One turn moves each row of this set onto another row. After a few examples, where does it send each row asked below?
q_831: [ -3, -18,   3, -25, -19, -16,  -1,   8, -16,  50,   4, -23,  17,   3,  -9,
   4,   1,  21,  -3]
q_732: [ 11, -18,   1, -11,  11, -21,   0,   3, -15,  45,   9,  23,  50, -30,  24,
  -1,  -9, -11, -14]
q_762: [-38,   0,  -8,  -8,  -2, -15,  11,   3,  10,  39,  27,  27,  37,  57, -15,
 -12,  22,  16,  -2]
q_557: [  4, -18,  36,  10, -30, -28, -12, -12, -22,  -9,   6,  22,  51,  22,  30,
   8,  -6,  -5,  12]
q_97: [-40, -15,   2,  22,   4, -30,  20,  -1,  16,   3,  12,  32,  28,  37, -15,
 -14,  21, -23,  14]
q_269: [  4, -11,  -3, -17,  10, -35,  -2,  -1,  -3,  53,  18,  14,  45, -25,  21,
  10,  -6,  -3, -10]
q_167: [-38, -17,   2,  21,   2, -13,  20,   7,   2,   0,  -2,  45,  28,  37, -12,
 -33,  14, -19,   1]
q_178: [  3, -10,  -7, -22,   7, -28,  -5,   7, -12,  53,   8,  22,  41, -23,  23,
  -6, -11,   7, -20]
q_184: [ 11, -34,  16,  -2, -10,  -7,   9,  -3, -16,  36,   8, -22,  34, -10,  -5,
  20,   6, -13,  10]
q_484: [ -5,  -8,  28,  -5, -37, -24, -18,  -2, -30,  -1,  -4,  30,  41,  30,  29,
 -13, -13,  19,  -4]
q_564: [-20, -19,   7,  17,   8,  -4,  23,  -9,  11,  21,  32,  28,  55,  42, -10,
   5,  28, -23,  14]
q_172: [-47,  -6,  -5,   8,  -2, -30,  16,   6,  11,  11,   7,  35,  19,  45, -16,
 -26,  15,  -1,   2]
q_93: [ -8,  -3,  28,  -6, -35, -46, -18, -11, -11,   5,  13,  12,  40,  31,  24,
  10,  -4,  19,  10]
q_769: [  9, -31,  11, -10, -16,  12,   5,  11, -36,  36, -13,  -4,  29,  -7,  -2,
 -12,  -5,   1,  -9]
q_882: [-24, -16,   1,   8,   2,  19,  18,   8, -14,  21,   7,  48,  49,  46,  -5,
 -32,  14,  -6,  -9]

q_557 goes to q_484
q_882 goes to q_762
q_831 goes to q_184
Now these:
q_269 goes to q_732
q_172 goes to q_97

One turn moves each row of this set onto another row. After a few examples, where does it send each row asked below?
q_99: [ -8,  25,  12,  20,   7,   9,  10,  15,  -8, -13,  16, -34,  -1,  31,  33,
  10,  38,  -8, -11,  15, -13, -18,  12,  45, -11, -24, -27,  -6, -30,   7,
  -6,  10,  23,   2]
q_561: [ -3,  12,   3,  -6,  11,  11,   3,  42,  -7, -11,  31, -27,  29,  20,  47,
  -2,  28, -28,  15,  39,  31,  -8,  -3,  -5,   8,  -8, -21,   2, -22,  21,
 -20,  33,   9,  17]
q_704: [ 41,  13, -12,  24, -21,  21,  -5,  -7,  -7,   2,  32, -24, -11,  16, -12,
  -5,  21,  -3,   6,  -5,  18,  14,   4,   0, -35,  22, -23, -16, -29,  38,
  16,  27, -15,   9]
q_424: [ -1,  15, -29,  15, -15,   7,  13, -27,   3,  22,  10, -35,  51,  -8,  12,
   1,  24,  -1,   1, -23,   2,  13, -13,  10,  13,  -8,   4, -39,   0,   0,
  20,  11,  19,  -2]
q_846: [ 16,   0,  -5,  28,  25,  20,  -8,  19,   8,   2,   9,  21,  -2,   3,  51,
 -17,  15, -36, -13,  16,  19, -14,  -5,  15,  -9, -18, -31, -13,  -7,  50,
   9,  19,  15,  28]
q_818: [ 14,  16, -11,  37, -24,   7, -28,   2,   3,  10,  11, -36,  21,  -2,   6,
  -5,   2,  11,   0, -19,  -8,  11,  22,  15,   8, -15, -45, -30,  20,  10,
  20, -19,  24,   6]
q_158: [-17, -11, -23,  10, -20,  18,   8,  -1,  -8,  -6,  41, -19,  16,  28,  27,
  19,  -8,  -9,  13,  23,   9, -27,  19,   0,   2,  -1, -43, -25,  34,  26,
   5,  66,  37,  15]
q_106: [ 14,  -2, -47, -10,  -3,  27,  -9,  -1,   8,  -1,  27, -42,   6,  38,  14,
 -17,  -4, -24, -27,   8,  -3,  22,  15,  14,  10,  11,   0, -13, -15,  40,
  -3,  15,  18, -14]
q_489: [ -3,  27, -16,  24, -23,  20,  24, -29,   1,  17,  16, -30,  51,  -7,   3,
   7,  26,  -1,  18,  -7,   0,  10,  -7,   8,  10,  -2,   2, -42,  -8,   0,
  17,  29,  33,   0]
q_260: [ 14,   1,  -7,   5,   3,  -6,  25,  28,  -1,   7,   5, -19,  -3, -10,  20,
  11,   3,  -4,  21,  27, -16,  -1, -11,  39, -18,   0, -38, -39,  -9,  11,
 -16,  23, -17, -16]
q_481: [ 16,   4,  -2,  -8, -30,   3, -22, -16, -19, -14,  32, -39,  11,  68,  18,
  16,   3, -37,  16,  15,  10,   2, -12,   8,  12, -10, -21, -31,   3,  15,
  -8,  49,  -5,  12]
q_577: [ 29,  18,  -1,  26, -10,  21,  37,  39,  -8,  -3,  11, -13,  44,  16,  19,
  -1,  11, -23,  15,  26,  12, -17, -29,  36,  17, -25,   0, -26,   8,  25,
   3,  38,   5,  30]
q_311: [  3,   3, -15,  28,  -5,   9,   6,  19,  13,  -6, -18,   3,  22,   8,  58,
 -21,  -5, -21,   5,  10,  -5, -17,   8,  22,   7, -13,  -6, -57,   5,  45,
 -22,  27,  28,  19]
q_523: [ 25,  -5,   0,   1, -33,   6, -22,  -8, -18, -11,  20, -35,  21,  65,  12,
  20,   3, -38,  15,  14,  -4,  11,  -3,  16,  16, -11, -13, -35,   1,  17,
 -11,  57,  -6,  12]
q_784: [ 12,  12,  -3,  19, -11,  32,   9,  14,  13,   2,  -8,   7,  13,   9,  44,
  -8,  16, -18,  24,   6,  34,  -3,   1,  55,  11, -17, -20, -30,  19,  29,
 -16,  32,  12,  32]
q_111: [ 41,  -1, -30,  14, -17,  30,   1, -18,  -4,  -8,  20, -30, -16,  14, -16,
  -4,  27, -13,  -3, -10,  17,  16,  10,   8, -26,  17, -11, -20, -19,  38,
  11,  12,  -7,   0]
q_875: [ 35,  12,   8,  41,   7,  16,  13,  45,  -1, -15,  14,  -1,  11,   3,  14,
  -7,  22, -39,  -9,  26,  17, -34,  -2, -17, -12,  -4, -19, -18, -26,  32,
 -17,   8,  10,  23]
q_866: [-15, -10,   7,  27,  -2, -12, -23,   7,  -5,  13,   7, -27,  11,  22,   8,
  27,  34, -25,  11,   7,  -2, -14,   2, -36, -11, -11, -38, -28,  -3, -20,
   8,  27,  21,  21]
q_389: [-12, -13,   0,  26,  -9, -16, -20,   2,  -2,  17,  15, -26,   8,  23,   3,
  18,  19, -21,  23,  10,  -1, -14,  -4, -36,  -8,  -2, -40, -39,   6, -24,
  -3,  27,  26,  25]
q_787: [ 26,  -6, -40,   4,   1,  48,   8,  -7,  12, -13,  17, -36, -22,   5, -15,
   9,  13, -26,  -2,  -4,  15,   2,  21,  25, -16,   3, -21, -23, -15,  28,
   0,   4,   9,  -9]
q_181: [  5,  13, -30,  -3,  15,  22, -22,   3,   4, -23,  32, -34,  27,   5,  19,
 -18,  -9, -21,   4,   2, -11,   9,  14, -16, -18,  17, -13,  -3, -13,  20,
  23,  47,   6, -26]
q_324: [  6,  22, -44,  13,  -5,  -4,  19,  -1,   8,  23,   5, -27,  40, -12,  13,
   1,  12,  -1, -13, -23,  13,   5,   1,  15,  11,  -3,  -6, -27,  14,  -4,
  14, -12,  -4,   2]
q_570: [ 11,   4,  -2,  31, -18,   9,  -2,  -1,  -5,  -7,  32,   2,  19,   0,  25,
  18, -17, -14,  -6,  -4,  27, -33,  27, -34, -21,   2, -48, -28,  24,  18,
 -28,  29,   9,   9]
q_375: [  1,  -1, -21,  33,  -2,   2, -20,  11,   3,  30,  17, -49,  18,  -2,  19,
   8,  -3,  10, -10, -33,  -1,   5,   8,  22,   8, -19, -37, -26,  -4,  12,
  13,  -8,  26,  18]
q_438: [ 20,  24,   8,  25,  -4,  -7,  -5,   3, -28,   2,   3,  -7,  34,  27,  15,
  21,  28, -31, -27,  11,  12,   3, -12, -32,   4, -12, -13,  -3,  33,  -1,
  22,  14,  -5,   9]
q_415: [ 15,  39,   1,  37, -33,  14, -23,   1,  -1,   1,  20, -29,  31,  10,   7,
  -8,  -8,   9,   5,   4, -15,  10,  24,  11,   7, -16, -46, -34,  18,  19,
  21,  -9,  29,  -1]
q_974: [ -4,   5,  -8,  26, -26,   7,  15,  -8,   7,  15,  58,   2,  25,  30,  35,
   4,   5, -14, -11,  -5,  27, -16,  -7, -18,  -1, -23, -12,  -2,  11,  11,
 -12,  61,   3,  12]
q_960: [ -5,   1, -25,   2,  19,   1,  10,  12,   0,  -6,  -1,  12,  13,   9,  57,
 -16,  34, -23,  12,  19,  30,  -6,  22,   8, -13,   8, -13, -17, -10,  28,
 -16,  24,  11,  36]
q_52: [ 35,   6,   5,  24,  17,  11,   2,  28, -12,   8,   8, -15,  38,  26,  20,
  -8, -14, -14, -18,   1, -22,  11,  -3,  51,  -9,  10,  -4,  -4, -13,   3,
 -20,  36,  11,  17]
q_133: [ 24,  24,   6,  27,  -3,  -3,   4,  -6, -35,  -6,  12, -11,  31,  29,  15,
  17,  10, -28, -20,   4,  11,   1, -21, -25,   5, -25,  -8,  -4,  42,  -1,
  21,  17,   0,  11]
q_291: [ 14,  30,   2,  14,   6,   9,  10,  16,   1,  13,  -1,  -6,  24,   1,  17,
   4,  28, -31, -31,  34,   1, -12,  -9,  22,  13,  45, -28, -25, -11,  11,
 -14,   7,  25, -12]
q_6: [ 40,  -8, -12,  32, -20,  16,   1,   6,  -4, -33,   0, -12,   3,  12, -14,
  21,   1, -53,  16,  11, -19, -14,  10,  -3,  12,   1, -15, -42,  23,   5,
  -3,  50,   0, -12]
q_783: [ 23,  11, -21,  28, -32,  21,  25, -15,  -4,  -2,  31,  12,  28,  42,   0,
   6,  -7, -24, -19,  13,  13, -41,   6,   1, -18,   0, -19, -38,  28,  31,
   8,  39,  11,  29]
q_329: [ 11,   1,  -2,  20,  -9,   5,   3,  54,  -5, -10,   1, -29,  37,  12,  24,
  -2,  -9, -14,  34,  34,  -5, -27,  11,  16,   5,  -1, -35, -53,   1,  23,
 -21,  23,  26,  34]
q_588: [  8,  -5, -40, -11,   9,  29, -31,  -4,  12, -17,  29, -43,  13,  17,  14,
 -21,  -3, -26,  -6,   0, -11,  16,  14,  -1,  -6,  11, -14,  -8, -10,  25,
  17,  30,  15, -25]
q_625: [ 39,  -4, -15,  42, -14,  14,   3,   1,  -8, -36,   8, -13,  -6,  13, -14,
  12,   1, -53,   8,   5, -12, -24,   7, -17,  10,  12, -11, -35,  22,   2,
  -3,  47,  14,  -6]

q_291 goes to q_52
q_588 goes to q_818
Now these:
q_523 goes to q_866
q_158 goes to q_570
q_389 goes to q_625
q_787 goes to q_324
q_561 goes to q_329
q_784 goes to q_960
q_704 goes to q_489

